Each row is where one point has got to under a steady rotation. How many steps took it there?
The counts run from 0 to 124.
[-16   5 -12  -1  13  15 -14  19  -2  15 -20 -11  15   0 -32 -10 -11  20
  32 -13  12  21  22  -2 -20   5  20  -7  -8 -14  25   6 -21 -12   9   6
  18  11 -17   5 -37  26 -28 -16  15  -7  -6   9 -27   1   8 -13  15  14
 -10  16  22  -8 -10 -10  -5   2  23  12] : 45
[ -4   1   6 -19  14  -4  -8  -1 -14  12  -3 -13  -2   0 -10  -9 -11  21
  23   4   7  15  16   0 -19 -15  15 -12 -15  -8  35  21 -22 -11  11   8
  14  15  -7  -3 -41  15 -30 -28  27 -23   6  32 -22   4  -8   0   5  10
  -5  23  -5   5 -16   6   1 -17  25  16] : 112
[-21   4  -6 -11  21  -1  -4   1 -12  10 -10  -4  10  -4 -20  -4  -8  14
  25  -1  15  24   9   4 -22 -16  21 -13 -17 -17  36   8 -23  -6   8  14
  20  17  -4  -7 -44  16 -23 -31  19 -18   3  25 -27  -3  -3 -15   9  10
  -6  21  10  -8  -8  -9   4 -12  21  11] : 43
[-27  -2   2  -8  27  -6  -9  17  -8   3   2  -3  17   6 -28 -20   3  13
  44  -8   8  12  10   2 -30   2   3  -2 -25 -13  48  -9  -7 -19   7  11
   2  14  -7  -2 -29   8 -37 -22  10  -8 -13  24  -8  -7  10 -11   5   3
 -22  13  15   1   4  -5  -2 -15  14  13] : 25
[-24  -3 -13 -10  20  -2  -9   3  -5  10 -13 -10   7  10 -18  -4  -5  13
  28  -6  15  28   8  -3 -17  -2  12 -18 -13 -19  36  -3 -31 -15  -5  12
  17  17 -22   3 -38  21 -27 -30   9  -5  -1  20 -28   5   2 -16  -3  10
  -1  13  20  -5  -4  -9  -1  -5  15  19] : 119
[-30  -4   6 -17  31 -10 -10  17 -13   3   9  -2  13   2 -24 -14   1   4
  36   3  12  14   6   6 -27 -10   1  -1 -24 -13  52  -3  -5 -14   6  11
  -1  22  -3  -9 -30   7 -33 -26   9  -2 -12  31 -12 -12   8  -7   6  -2
 -16  14   5  -6   5  -3   6 -18   8  17] : 24
[ -8 -14 -24   3  25  17 -23  24  -2   3 -30 -19  10  12 -26 -10  -4  15
  36  -9  19  27  19  -3 -15   9  12  -9  -8 -13  18  -5 -25 -10  -5   4
  10  14 -24   8 -30  21 -29 -10   4   2  -6   5 -39   3   6 -11  14  12
  -4  12  16 -11  -4 -13  -8   0  20  20] : 121
[  3 -17  -2 -18  24   7 -21  35  -8   5  -4 -11  16   0 -20  -8  -1  27
  33  -3   7   9  13  12 -14   6  11  10 -15  -8  36   7  -7 -26  11   6
  -4  21  -3  -9 -21  13 -42  -6  21 -15 -22  18 -11 -10  12   3  16  14
 -20  13   3  -9   5  13 -14 -14  20  20] : 20
[ -6 -16   7 -27  25   4 -14  20  -5   5  -3  -6  12   1 -13  -3   1  32
  30   3   8  10   3  -1 -14   5   1   7 -15  -9  47   6  -8 -31   9   5
   2  26   1 -11 -25  14 -42 -13  23  -9 -19  19  -4  -8   0   5   5   5
 -15  11   6  -8   0  13 -15 -22  22  18] : 19
[ -8 -17  -9 -20  13 -18 -29  -1 -15  12   0 -12  -7  -2  -2 -10  -7  19
  24  13  21  12  -7  -6 -11 -11   6  -7  -9  -3  36  14 -17 -15 -10  -5
  -2  16  -8   1 -24   7 -39 -13  10 -13  -5  47 -24  11  -4   7   2   6
   3  24   5  22 -15   9  -4 -21  16  17] : 74
[ 11 -27 -12 -23  26  14 -40  22 -10   1 -16 -25   1  -1 -12  -8   2  23
  27  -3  13  11   6  -4  -4   8  10   0 -12  -5  22  12  -7 -11   5 -13
  -8  26   6   0 -24  22 -32   3   8   1 -16   0 -36  -7   2  20  23   4
 -12  19  -1  -5   2   1 -10 -25  20  25] : 15
[ -9 -15 -15 -13  33   2 -22  10  -7 -10 -23 -18   0   5 -14  -6   3   0
  23   0  26  28   9  -3 -16   4  17 -26 -10 -14  19  -3 -28  -4  -9 -13
  -1  24 -12   8 -40  25 -29 -14  -5   4   7   6 -42  -5  -5   4  14   0
   4  19  -3  -8  -3 -16   1 -14  13  31] : 123
[-17 -13 -31  -1  15  -1 -31  18   0  17 -11 -14  15   3 -19 -15  -3  26
  39 -10  14  24  -1  -9 -16   5   7  -3  -9  -6  34  -6 -12 -13  -5   8
  12  15 -13   1 -22  10 -26 -12   4  -4 -20  25 -26   1   7 -12   8  16
  -8  18  37  10 -14  -5 -13  -6  22   5] : 7
[  2  -5 -16  -4  16  12 -16  23 -10  19 -20 -23  11   5 -25  -9 -10  14
  25  -5  17  25  26   9 -20  -5  19   3  -7 -14  17  12 -14  -9   7  10
   8  14 -25   3 -25  17 -42  -9  24  -9  -6  29 -36  -1   4  -6  19  26
 -10  16   0  -4  -5  10   3   5  20  14] : 115
[ -6 -20  -1 -29  31 -10 -10   4  -7  -5  -9  -9  -6   3  -2   9  -3  13
  24  11  30  20   3   3 -10   3   7 -17 -15 -14  34   5 -34 -28  -5  -5
  -5  25 -20   1 -29  20 -37 -19  10  -8   5  27 -26   4  -7   7   4  -2
  11  15 -10  -3  -7   5  -5 -21  12  30] : 55
[-16 -16   4 -30  23   4 -24  11  -6  -1  -6 -13   6   2 -17 -19  -1  29
  35  -5  -3   8   8  -8 -10   6   5 -10 -14   0  40   8 -14 -26   5  -6
   3  22  12   0 -38  25 -30 -10  12  -2 -15   2 -13  -8   7   6   0   2
 -16  15  15  -5  -3  -6 -17 -25  28  18] : 88
[  2  -5 -15  -2   5   0 -25  23 -10  12  -8 -15   6  -4 -15 -14  -8  30
  26   5  10  12  14   4 -19  -1   8   3 -11   2  28  15 -11 -23   4   6
   4  18 -14  -1 -24   9 -44   0  12 -26 -22  41 -17  12   6   2  13  18
  -9  20  11  14 -15   9 -15  -7  22   6] : 1
[ 10  -6   4  -8  11  11  -7  15 -10   9  -1  -6   9   4 -12  -2 -10  41
  31  -9  15  10  11   0 -26  -2  18  -4 -16  -6  28  12 -21 -12  10  16
  12  12 -14  -1 -27   8 -40 -26  25 -27   2  18 -15   8  -5  -3   7  17
 -15  13   0   6 -17   6  -9 -20  28  11] : 38
[-13  -5 -14 -12  28  -5 -12   3 -17  17 -14 -20   2   7 -15  -4  -7  -2
  19   4  21  34  12   6 -17 -17  21 -13  -8 -22  24   6 -17  -2  -3   5
   7  20 -16  -8 -38  18 -31 -23  19   1   2  30 -40  -4  -4  -8  16  10
   2  23   3  -5  -3  -3  17  -6  13  21] : 117
[-17  -3 -20  -5  21   9 -13  13   1   8 -21 -15  16   8 -24  -7  -4  17
  35 -10  15  29  14  -4 -16   7  16 -13  -9 -14  28  -9 -27 -19  -4   9
  15  15 -18  11 -33  22 -26 -21   7  -4  -7   5 -27   5   5 -13   4  14
  -8  13  23  -9  -7 -11  -7  -6  21  16] : 120
[-12 -12  -5 -21  32  -4 -18  -1  -7  -7 -14 -14  -5   6  -8  -3   1   9
  25   1  24  23   3  -9 -13   5  11 -27 -15 -13  28   2 -34  -9  -9 -10
  -2  24 -11   6 -44  25 -22 -19  -3   3   7   6 -35   1  -7   4   2  -5
   8  17   4  -8  -8 -16  -6 -22  14  30] : 124
[-23  -2  -8 -20  30  -3 -13   0 -14   6 -18 -23  -4   4 -17 -16  -3  -5
  25   0  15  23  15  -3 -15  -7  12 -25  -9 -12  23   7 -23  -2  -6 -10
   2  19  -8   6 -44  30 -26 -16   2   6   4  13 -39  -6   1  -1  12   0
   1  19   2  -8  -7 -16   9  -9  19  24] : 48
[-15 -10  -9 -17  21   7 -14  14   1   2 -24 -19   0  13 -18 -16   0  21
  35  -7   7  13  19  -7 -11  13   7 -15  -8  -2  22   5 -34 -34  -8  -6
   5  18 -21  18 -34  28 -36 -10  10  -1  -6   4 -22   9   5   3   5  10
   1  13   9  -8  -9  -1 -15  -2  27  25] : 51
[-20   3  -5   0  23 -10 -13  19  -5 -13   0   8  15 -11 -19   0  -2  17
  34  11  23  17  -1   5 -34   6  13 -14 -20 -13  37  -7 -22 -16   3   7
   0  22  -7 -12 -37   7 -29 -18  -3 -21  -2  30 -16   3   8  -3   6  -5
  -7  19   8   3  -9 -13 -18 -19   8  17] : 62
[  8 -22 -25  -4   8   6 -34  24  -7  13 -16 -22   9   4 -14  -8  -6  30
  28  -2  21  19   0  -1 -15  -2  10   7  -5  -8  30   3  -7 -12  -4   8
   5  17 -18  -2  -6   5 -39  -7  11 -12 -16  30 -35   7   2   3  15  17
  -8  19  15  15 -11   8 -15 -11  19  11] : 77
[  0 -18  -4 -23  28  14 -33  27 -14   6 -13 -25   4   6 -20 -22   3  17
  29  -4   3   6  20   3 -10  10   6   4  -8   1  27  17   0 -17   2 -12
 -10  21   2   0 -27  24 -42   5  13   1 -17   5 -23 -10   8  13  20  10
 -23  17  -7  -5   2   4 -11 -15  19  22] : 90
[-16   4 -17   9  16   5 -24  31  -5  -6 -16  -3  18  -5 -30 -11  -1  23
  37  -2  12  13  12   7 -33  17  11  -5 -18  -4  23   0 -17 -17   4  -1
  -1  14 -10   0 -29  16 -31  -2 -10 -19 -11  20 -18   3  16  -4  14  -1
 -13  17  13   4  -8 -14 -20  -9  12  15] : 64
[ 10  -3   5  -7  15  18 -16  19 -16   6 -14 -17   5   6 -19 -20  -5  40
  31 -16   6  -2  22  -4 -29   1  15  -7 -14   6  17  15 -19 -11   8  -4
   9   8  -4  15 -33  17 -38 -16  15 -17   1   2 -24   5  -1   8  16  14
 -19  17  -5   8 -17   1 -15 -17  28  16] : 108
[  0 -16  -6 -25  37  -2 -21   6 -11  -2 -13 -19  -8   8  -4   3  -4  -1
  17   7  23  21  10   3 -10   4  11 -16  -8 -11  22  10 -28 -15  -6 -13
  -9  23 -16   3 -31  21 -41  -7   5   0   9  21 -31   3  -6  10  12   0
  13  17 -16  -6  -7  -2  -3 -18  15  33] : 54
[ 11  -6  12 -15  20   0  -7   5 -15   6   4  -5  -1   4  -8  -4  -5  36
  27  -4  17  10   5  -3 -23  -9  13 -12 -20  -5  38   9 -24 -10   6   9
  10  16  -8   1 -27   5 -38 -32  20 -22  -1  26 -25   6 -13   2   2   8
  -9  18  -2  11 -20   8  -3 -30  23  13] : 37
[-20 -24 -14 -23  26  -4 -33  -6  -9   6  -7 -17  -2   0  -9 -13   3  15
  31  -2  20  22 -15 -13 -12 -10   4 -21 -17  -8  37  -3 -14  -6  -8  -8
   5  26   7   5 -32  15 -21 -20  -4   5  -5   9 -32  -3  -3   5   5  -2
  -3  24  24   4  -9 -15  -5 -28  16  19] : 11
[-15  -9  -8   1  40   7 -26  23 -17   2  -4 -21   5  12 -29 -31  10  -4
  40 -12  16  11  22   2 -31  -4   5  -8 -19  -5  26  -6  -1   2  -5  -6
  -5  10  -8  12 -21  10 -35 -15   0   7  -1  12 -33  -7   6   3  22   2
 -17  18  -2   7   0  -9  11 -13   9  29] : 28
